One vector is turned by the same rotation once a tick. Each row is the vector after some number of ticks, and that number follows the row.
The counts run from 0 to 911.
[118  95 133 139 142 127 157 188 134 109  76 178 100 181 147 145 131 160
 160 136 131 127  83 132 136 145 168  93 143 133 104 129  76 151 110  82
 121 112 127 116 171 152 151 131 175 108  96 121  94 125 139 185 122 100
 141 131 142 122  99]	482
[139 134 113 130 161  78 184 149 160 104 101 130 106 169 132 149 128 133
 174 126 117  92 105 128 154 189 170 116 125 135 150 142 106 143 127  73
 110 151 165 117 161 166 154 144 177 152 112 144 127 150 117 179 123 113
 134 147 117 139  92]	548
[ 91 111  83 126 110 119  74 160 137 140 135 128  43 138 141  94 157 127
 129 122 126 109 136 116 160 124 108 120 118 151  80 178 110 119 125 119
 176 141 119 134 140 137 109  80 127 179 147 116 136 108 165  97 147 121
 138 104  96 160 140]	404
[106  94 163 117 108 177 110 173 117 133 134  84 152 180 149 124 111 164
 162 111 127 128  85 138 129 180 163  93  71 127 140 109  92 127 115 130
 142 115 119 132 176 116 154 114 123 102 126 172  93 134 130 147 138 145
 165 129 124  90 132]	572
[119 148  97  90 155 105  98 131 137 129 151  98  45 150 147 108 118 108
 124 119 102 123 140 154 125 168 101 122 100 148 136 180 101 108 140 110
 154 126 162 151 157 128 124 103 131 182 168 155 108 115 158 125 159 134
 160 125  81 165 127]	338
[140  77 143 130 147 161 134 133 107 120  99 161 141 135 147 135  87 150
 112 108 161 152 120 150  97 118 172 125 112 106 165 156 134 148 180 140
  94 114 105 110 148  96 130 195  87  65 101 114 107 101 108 153 117 171
 106 127 134  90 125]	98
[110 103  90 161  74 118  95 117 112 135 151 137 127 121 107 111 139 121
 122 104 165 119 126  69 152 115 126 142 113 130 121 174 153 146 166 158
 160 162  77  98 115 128 115 133  95 155 111 100 168 108 148  80 127 172
 109 131  96 141 136]	91
[137 137 103 134  64 126  88 118 117 155 120 104  94 167 146 117 128 131
 157  81 154 147 107 100 128 141 141 148  84 134 165 148 135 111 175 118
 199 128 102 124 147  87  83 133 119  94 111 132 137  90 169 133 158  96
 143 140 121 113 167]	376
[ 98 175 141 139 103 147 164 101 126 115 132 171 174  49 136 164 137 126
 121 127 147 135 109 147 145 123 151 118 172 104 131  99 136 166 135 136
  93 100 115 118  81 122 134 164 137  75 108 101 103 129 121 138 135 115
 126 131 190 129 126]	297
[116 141 152 153  84 161  99 108  90 158 169  92 197 104 122 125  96 127
 115 100 147 137 103 104 108 161 140 128  78 116 162 119 130 137 163 178
 135 126  89 119 138 101 133 132  82 104 134 148 128 128 130  84 135 182
 142 130 112 113 141]	885
[ 98  80 154  92 170 148 172 131 143  88 126 177 122  90 131 147 113 140
  98 138 135 124 145 200 123 112 148 105 156 121 141 142 129 168 134 142
  79 106 153 123 101 144 146 186 119 126 115 129 109 112 101 141 121 171
 114 146 149 121 118]	834
[117 143  98 103 148  92 164 120 181 104 128 106  95 133 111 128 165 132
 168 106 119  67 135 126 202 176 155 129 133 139 135 146 156 154 120  95
 149 177 154 117 107 165 144 149 146 167 113 115 137 134 135 143 117 111
 102 140 140 161 103]	836
[105 113 138 125  94 147 110  98  94 131 143 160 126  75 153 116 114 117
  71 136 153 163 145 150 127  85 112 129 139 106 156 156 115 135 167 179
 127 107 119 118  98 103  96 165 105 123 149 129 146  98 134  85 177 168
 141 125  93 136 199]	659
[ 94 175  84 111  77 105 104 125 129 116 142 149  72 105 128 135 130 126
 127  92 125 132 146 122 128 116 108 133 156 137 108 154 162 144 135 132
 186 113 117 155  88 124  93 109 115 131 116  99 117  92 200 118 159 102
 121 136 172 161 129]	368
[122  69 150 122 183 144 157 140 119 107 128 135 150 149 126 137  87 127
 116 140 124 122 115 154 100 155 168  99 100 114 152 152 102 153 149 126
  67 132 141 107 170 142 164 169 121 144 124 152 109 142  90 144 116 195
 127 128  97 124 100]	861
[113 148  97 159 129 124 152 118 127 113 113 169 144  88 114 152 127 127
 136 107 146 108 112  96 134 133 165 135 151 118  98 141 170 176 150 119
 101 121  86 107 108 139 139 149 108  84  91  74 103 123 128 150  93 128
  91 110 185 136  76]	866
[112  47 112 119 151 119 132 166 154 120 123 120  94 193 129 111 146 159
 149 117 145  84 113 116 174 143 163 104  95 134 129 165 118 146 131 103
 140 167 138  97 165 154 160 142 140 183 115 139 156 132 116 141 121 155
 117 135  91 128 130]	34
[ 89  93 130 121 128 159  76 143 101 129 168 119 132 115 120 118  93 112
  88 104 125 135 129 126  93 134 112 112  92 129 126 168 126 149 150 177
 133 118 104 125 149 125 136  99  74 162 151 148 116 122 139  82 132 212
 140 119  94 139 119]	534
[ 75 145 124 145 124 172  84 134 120 144 159 132 125  42 155 110 154 109
  93 153 124 120 133 131 162 129 102 102 127 129  81 139  98 123 114 150
 112 109 109 132 124 129 136  88 116 153 182 116 130 131 138  82 141 153
 148  84 114 161 141]	148
[109 165 128  79 168 138 136  91 128 102 168 121 113  70 128 136  94 103
  78 114 101 128 165 197 106 146 120 135 138 118 166 167 147 144 159 147
 105 118 168 149 102 120 131 154  93 144 153 148  98 121 130 126 148 169
 121 125 125 157 126]	651
[124 111 137 136 128 135 106 123  84 140 140 139 137 125 131 126  73 110
  91 110 140 170 118 146  61 125 124 130 106 101 187 164 103 128 184 160
 114 117 135 122 167 106 123 156 102 125 148 156 125 121 123 101 153 189
 153 130  72 119 148]	281
[107  96 137 116 133 143 180  96 145 105 128 157 160  74 125 140 141 150
 111 119 159 103 136 144 184 121 166 130 148 109 143 141 174 168 154 143
  98 151 119  95  76 124 133 199 111 112 100 105 150 107 100 124 113 155
  94 141 143 130 142]	706
[108 177 112 129  97  95 169 139 134  95 115 167 103 112 132 169 129 144
 154 113 120 145 122 136 121 131 144 108 184 126 122 120 134 161 129 108
 143 108 133 140  97 145 111 134 166  93  91 108  83 108 178 164 144  83
 143 154 197 141 116]	76
[133  84 103 103  96  97 131 128 122 123 128 109 122 191 106 128 100 155
 162  73 148 120 116 104 101 153 162 142  91 128 177 163 165 155 169 141
 168 163 118 112 137 137 118 158 105 142  78 140 133 105 146 136 128 162
 114 171 121 115 129]	477
[116 133 131 118 118 135 103 161 117 131 114 160  62 128 173 128 125 121
 120 149 125 165 130 172 126 122 105 109 146 132 114 140  64 108 132 113
 140  90 144 156 156 108 110 108 164 126 163 138 103 108 167 131 185  95
 185 119 110 137 164]	529
[117  93 161 148 113 148 127 142  82 137 137 125 175 143 135 143  64 122
 104 125 135 157 106 124  62 140 144 109  87 106 162 138 100 146 162 155
 100 102 108 112 175 123 147 147 104 117 123 150 116 130 115 118 139 202
 148 138  91 116 121]	316
[111 111 126 170 120 154  85 155  85 153 122 167 134  93 147 124 101 113
  81 145 138 145 109 110  92 112 119 111 128 111  86 149  73 128 148 141
  93  93  93 112 165 107 123 106 121 110 154 113 111 118 134  98 137 173
 157  87  92 137 117]	343
[ 66 146 140  94 111 172 100 153 135 132 156 129 105  86 160 126 148 123
 108 152 103 125 130 175 152 133 104  86 152 145  84 117  88 129  86 145
 133  89 141 153 109 127 123  83 144 146 171 147  96 122 160 112 174 121
 171 112 143 149 160]	241
[118 100 179 125 146 173 157 153 137 121 100 127 156 145 173 140 115 158
 152 135 140 137  87 169 139 157 177  91 114 114 140  98  74 127 121 110
  94 100 133 120 169 120 161 154 158  75 123 164  89 141 108 174 138 125
 155 131 142  99 138]	132
[110  75 125 120 153 105 175 162 159 110 115 132 113 166 131 129 149 148
 168 138 128  87 109 130 169 154 161 100 131 139 136 149 102 162 118 101
 114 170 161  95 148 176 154 150 176 182 100 140 143 143 112 153 119 137
 129 149  98 143 124]	69
[ 85 186 110  99  68  93 125 120 122 107 158 130 117  92 100 150 124 108
 129 104 103 137 135 126 111 137 105 126 166 134 120 142 146 163 123 149
 178 123 139 152  76 158 102 106 136 167 110 129 119 115 186 109 166 124
 152 157 155 166 136]	812
